In the data rows, the value 128 means zero.
Here is the table:
[178 152  60  94 112 147 118 158]
[ 80 138 162 142 208 156 134 108]
[131 136 187 160 134  78 154 161]
[ 86 165 133  87  90 121  74 121]
[156 126  88 148 155 111 106 140]
[ 98 165 140  87  93 119  76 124]
[197 154  79 115 108 141 115 160]
[165 117  90 157 152 113  88 131]
[ 71 141 169 133 126  98  87  94]
[ 93 176 134  88  92 121  81 121]
[149 150 153 117  90 118 153 186]
[162 145 155 121  97 122 146 197]
[ 74 124 161 123 210 176 141 105]
[133 139 126 128 105 155 167  74]
[196 152  62  94 110 139 109 170]
[106 112 152 165 132 138 177  52]
[117 134 178 166 136  77 151 165]
[122 126 183 166 123  90 153 164]
[ 93  76 139 104 187 176 140 142]
[105  64 136 135  95 132 164  62]
[118 147 136  91 178 203 144 142]
[111  73 137 145 108 130 160  69]
[148  61  76 133 138 115 101 135]
[119 146 146  91 167 193 139 126]
[137 145 156 113  82 125 160 198]
[ 64 146 155 123 144  82  78  98]
[157 140  93 162 148 116 101 132]
[173 145  65 104 116 146 114 164]
[156 128  94 154 153 114  95 125]
[117 118 174 176 116  89 140 171]
[186 157  62  89 128 139 113 164]
[178 144  65  93 111 133 117 162]
[176 149  75 104 102 144 126 154]
[126 134 180 172 129  87 155 162]
[ 67 153 168 122 127  90  87  86]
[138 121 120 118  98 146 167  82]
[ 86  82 146 111 198 171 146 125]
[184 150  73  99 114 145 112 176]
[ 58 149 154 124 129  83  85  92]
[155 124  85 152 140 105  98 128]
[138 133 189 169 126  81 157 156]
[108  61 137 149 108 134 166  74]
[147  68  74 124 124 118 105 136]
[155 123  98 156 143 115 106 133]
[101  61 141 150 104 150 176  72]
[ 64 143 158 139 134  93  91  92]
[179 143  61  93 125 133 114 155]
[163 153 158 124  95 118 150 184]
[ 58 154 169 127 128  97  73  89]
[ 94 163 130  91  92 117  83 119]
[149 141 159 119  81 111 141 203]
[ 78 117 171 130 205 186 145 108]
[ 75 133 156 141 208 162 135  99]
[ 93  56 130 135 113 132 158  61]
[164  56  75 125 132 127 108 149]
[185 158  69  92 118 146 126 153]
[156 133  90 150 154 106  93 124]
[144 147 155 126 102 124 151 191]
[117  79 132 151 124 135 182  68]
[140 138 109 127 105 164 175  73]
There are 2 hidden groupings, and every row belongs to one group of each. Only the weakest grouping, the one that moves the rows least, is given. The first row asked about is in group 0, and each new group gets the next number.
Rows drawn again from the table, each followed by its group:
[101  61 141 150 104 150 176  72] 0
[178 144  65  93 111 133 117 162] 1
[162 145 155 121  97 122 146 197] 1
[122 126 183 166 123  90 153 164] 2
[149 141 159 119  81 111 141 203] 1
[106 112 152 165 132 138 177  52] 2
[165 117  90 157 152 113  88 131] 2
[178 152  60  94 112 147 118 158] 1
[117  79 132 151 124 135 182  68] 0
[176 149  75 104 102 144 126 154] 1
[ 58 154 169 127 128  97  73  89] 2
[138 121 120 118  98 146 167  82] 1
[ 94 163 130  91  92 117  83 119] 1
[131 136 187 160 134  78 154 161] 2
[ 64 143 158 139 134  93  91  92] 2
[ 93  76 139 104 187 176 140 142] 0
[164  56  75 125 132 127 108 149] 0
[186 157  62  89 128 139 113 164] 1
[140 138 109 127 105 164 175  73] 1
[119 146 146  91 167 193 139 126] 1
[133 139 126 128 105 155 167  74] 1
[156 126  88 148 155 111 106 140] 2
[156 133  90 150 154 106  93 124] 2
[156 128  94 154 153 114  95 125] 2
[185 158  69  92 118 146 126 153] 1
[ 64 146 155 123 144  82  78  98] 2
[144 147 155 126 102 124 151 191] 1
[149 150 153 117  90 118 153 186] 1
[ 86  82 146 111 198 171 146 125] 0
[105  64 136 135  95 132 164  62] 0
[155 124  85 152 140 105  98 128] 2
[ 58 149 154 124 129  83  85  92] 2
[ 80 138 162 142 208 156 134 108] 2
[108  61 137 149 108 134 166  74] 0
